One hidden turn or mirror swaps the rows below in pairs. Which row is each named row swapped with?
The rows were stretched afterwards, more along some directions than others.
Faf: [ 0.72  0.30  0.19 -1.27  1.50 -1.58 -0.74  2.36  1.08  0.86  0.36 -1.64
 -2.91  0.53 -0.56  3.07  0.12 -0.11  0.42]
vabon: [-0.26  0.94 -1.07 -0.28 -0.50  1.46  1.84 -2.10 -2.33  1.01 -0.22  0.11
 -0.22 -1.28 -1.62 -0.53  2.07  1.21  1.29]
Lem: [-1.88 -0.71 -1.89  1.61 -1.57 -0.21  1.62 -0.53 -0.55 -0.37 -0.03  2.69
  0.86  1.17 -1.12 -0.79  2.53 -0.77 -1.21]
Bamu: [-1.23 -1.94 -1.82  3.30 -0.58 -0.20  3.29 -1.13 -0.77 -2.05 -0.67 -0.70
  1.61 -0.85 -0.11 -0.09 -0.63 -0.69  1.15]
Movo: [-0.87  0.83  0.86  0.15  1.06  0.76  0.89 -1.92  1.15  0.00  0.56 -0.15
 -0.59 -2.27 -3.28  0.13  0.97 -0.81  0.22]
buk: [-0.57  0.30  1.15 -2.41  0.95 -1.86  0.63 -1.17 -0.92  2.07  1.22 -2.12
 -1.44 -0.05 -1.76  1.25  0.34  0.26  0.62]
Guvog: [-1.11 -0.08 -1.86  0.25  0.19  0.34 -3.22 -1.67  2.20 -0.85 -0.32 -0.71
  0.14 -1.88  0.54 -0.57 -2.29  0.30  0.48]
guteb: [ 1.66 -0.47 -2.21  0.34  0.96 -1.92  2.03 -1.32 -0.48 -0.43 -2.25 -0.55
 -1.85 -1.38 -1.59  1.41  2.69  0.18  1.11]
pimad: [-1.79 -0.71  0.24  0.64 -0.38  2.04 -0.40  1.12 -0.61 -0.76  0.63  0.37
  1.71  0.62  1.89 -1.95 -3.34  0.70 -1.85]
ginaz: [ 0.02  1.01  1.85 -2.08  0.62 -1.26  1.90  1.39  1.25 -0.36 -1.33 -0.50
  0.18  0.65 -1.37 -0.52 -2.55 -0.96 -1.51]
Moda: [ 0.75  0.90 -0.23 -0.25 -1.36  0.40 -1.79 -0.76  2.59 -0.81 -0.73  0.29
 -0.59 -1.60 -0.06 -0.07  0.71 -0.16  0.90]
Zozur: [ 1.03 -0.08 -1.09 -0.81 -0.87 -1.34 -2.73  1.23  1.42 -0.56 -1.89 -0.28
 -0.50  0.42  1.74 -0.35  0.09  2.62 -0.44]
didu: [-1.36 -2.46 -1.37  1.28  1.91  1.69  1.81 -0.18 -2.71  0.22  0.06  1.64
 -2.43 -0.79 -0.88  2.65  1.75  1.13 -1.51]
sulu: [-0.03  0.42  0.17 -1.25  1.40  0.44  0.98 -0.49 -0.74  0.85  0.61 -0.51
 -0.07 -0.21 -1.46  1.49  1.41 -2.01  0.50]
Pef: [ 0.48 -0.42 -1.38  0.71 -1.35  1.84 -1.50 -0.54  2.47 -0.93  0.51 -0.76
  0.00 -1.81 -0.36 -0.67  0.78 -1.74  0.91]
gizat: [-1.22  0.51  1.05 -0.57 -0.24 -1.07  2.01 -0.20 -0.73  0.95  2.08 -0.64
  1.11  2.27 -2.46 -1.96  0.00 -2.06 -1.33]
vavum: [ 0.46  0.50  1.26 -1.52  0.49 -2.18  1.70 -0.10 -1.92  1.02 -0.64  0.57
 -0.87  2.03  0.16 -0.06  1.72  2.64 -1.47]
mefu: [ 0.80 -0.83 -2.48  0.11 -0.45  0.00 -0.25  0.18  0.59  1.05  0.29 -2.91
  1.37 -1.11 -2.59  0.83  1.37 -1.38  1.68]
zomo: [ 0.15  0.69  3.08 -1.97 -0.84 -3.99  0.16  0.85  2.71  1.01 -1.73  0.12
 -0.63  2.18 -0.23  1.20  1.03  1.24 -0.11]
Segi: [ 0.12 -1.02  0.13  2.01  0.92  0.89 -1.27  0.75  1.15 -0.10  1.03 -3.26
 -0.84 -0.84 -0.19  0.56  1.38  1.13  1.37]
zenu: [ 0.14  1.89  2.53  1.13 -0.18 -3.19  2.15 -0.97  2.25 -1.10 -1.49 -0.92
  0.01  0.42  0.16 -1.09 -0.99 -1.07  2.18]
giz: [-1.88 -0.51  0.91 -0.63  1.52  0.19  1.22 -0.64 -1.23  1.41  1.87  1.17
 -1.47  0.14 -0.84  2.45  0.24  1.32 -1.86]
godu: [ 1.35  0.50 -0.13 -2.76 -0.26  1.32 -0.49  1.65 -3.29  1.12  0.26 -0.25
 -0.59  2.06  0.79 -0.94  1.08  0.80 -2.01]
vabu: [ 0.85 -0.12 -0.38 -0.03 -2.34  0.40  0.78 -0.05 -0.12  0.23  1.18 -1.26
  0.24  0.79 -0.79 -0.37  3.83 -0.13  1.30]
mezo: [ 0.29 -0.78 -1.16  1.80  0.83  1.28  1.94 -0.99 -2.00 -1.72 -1.21  2.71
 -0.23 -1.73  1.16 -1.16  0.23  1.12 -1.89]
Fut: [-0.30  1.01 -1.14  0.16  0.86  0.92  0.63 -3.04  0.56 -1.27  0.82 -1.62
  0.17 -3.08 -2.19 -1.53 -0.64 -3.58  0.75]
rabim: [ 0.18  0.46  1.50 -2.89 -0.91 -0.49 -0.11 -0.43  2.46  1.29 -0.56 -0.89
  0.85 -0.79 -1.84  0.92  0.22  1.07 -0.69]
reti: [-0.12  0.36 -1.15 -0.42  1.21  2.30 -0.54 -0.40 -3.24  1.63  1.68 -0.19
 -1.72 -1.80  0.40 -0.56  1.14  2.06  0.85]
popi: [-0.28  1.41  3.40 -1.26  1.11 -1.99 -0.55  1.35  1.27  0.81  0.21 -2.35
 -0.83  0.19 -0.82 -0.36 -2.05  1.81  0.02]
Tekol: [-1.60  0.88  1.39  1.94  1.10 -1.54  0.15 -1.92  2.55 -1.36  0.52  0.77
 -0.32 -0.43  0.97 -1.02 -1.08 -1.86  1.18]
Suvam: [-0.37  0.49  1.16 -0.44  1.27  1.25  1.18 -0.62 -3.75  0.83  1.12 -0.41
 -0.54  0.12 -0.14 -0.81 -0.01 -1.21 -0.44]
gine: [-0.45  1.75  1.50 -2.50 -0.37  0.43 -2.50 -0.52  0.79  0.83  1.53 -2.21
  1.75  0.14  0.19 -1.68 -1.14  0.10 -0.49]
dube: [ 0.83 -1.65 -1.61  1.97 -0.67 -0.63  0.98  2.57 -2.12  0.54 -1.34 -0.38
  0.76 -0.62  1.61  0.65  0.59  2.89  0.39]
kilid: [-0.37 -0.35 -1.90 -0.91 -0.24  0.89 -2.52 -1.65 -0.21  1.09 -0.07 -2.11
  0.08 -1.22 -1.23  1.35  1.46 -0.98  1.88]
dek: [ 0.49 -1.09  1.49 -1.00  0.67 -1.43 -1.44  2.75  0.15  1.43 -0.03 -1.08
 -2.99  1.68  0.87  2.73  1.45  2.80 -0.51]
las: [-0.55  0.69  1.62  0.79  1.68  1.15  1.69 -0.94 -2.14  1.04  2.42 -1.67
  0.38 -0.53 -2.52 -0.83  1.53 -1.20  0.47]
gado: [-2.06 -0.51  0.57  1.92  1.13  0.59  1.74 -2.38 -0.50 -0.37  2.91 -1.25
 -2.71 -0.30 -2.88 -1.53  1.90 -0.75 -0.36]
bim: [-1.71  1.29  3.89 -1.40  0.78  0.47 -0.93 -1.33  1.30  1.75  1.70  0.34
 -0.91 -0.69 -1.34 -0.44  0.94  0.04 -0.60]
tumo: [-1.27  0.02  0.54 -0.47  2.33  1.03 -0.83  1.08 -0.93  0.95 -0.42 -1.42
 -1.18 -1.89 -0.70  0.32 -2.15  0.73  0.32]
mar: [ 0.90  1.47  1.17 -0.21  1.11  2.10 -0.61  0.50 -1.08 -0.47  1.19  0.98
 -0.68 -0.50  1.58 -2.39 -0.97 -0.48 -1.31]
Kemu: [-0.93  0.49  0.01 -0.09  0.54 -1.92 -0.68 -1.97  1.22  1.06  1.60 -4.24
 -1.07 -0.79 -4.15  0.02  1.22 -1.44  2.48]
lega: [ 0.18 -1.21 -1.47 -0.34  1.33  1.20  3.42  0.52 -4.21  0.99 -1.99  1.50
 -0.94 -1.50 -1.17  1.62  1.10  2.08 -0.83]
Fuzup: [-0.06 -1.50 -2.55  0.87 -0.26 -0.36 -0.05 -2.45  1.10 -1.20 -1.76 -0.67
  0.62 -1.80 -0.41  1.19  0.07 -1.26  0.52]
lom: [-0.90  0.07  0.55  0.83  0.47  1.23  0.38  1.10 -1.46 -1.24 -1.18  1.39
  1.00 -0.52  2.43 -1.10 -3.81  2.01 -1.42]

Tekol is swapped with reti
mar is swapped with Guvog
bim is swapped with tumo
godu is swapped with Fuzup
rabim is swapped with ginaz
Fut is swapped with gine
gado is swapped with Segi
Movo is swapped with popi
Kemu is swapped with las

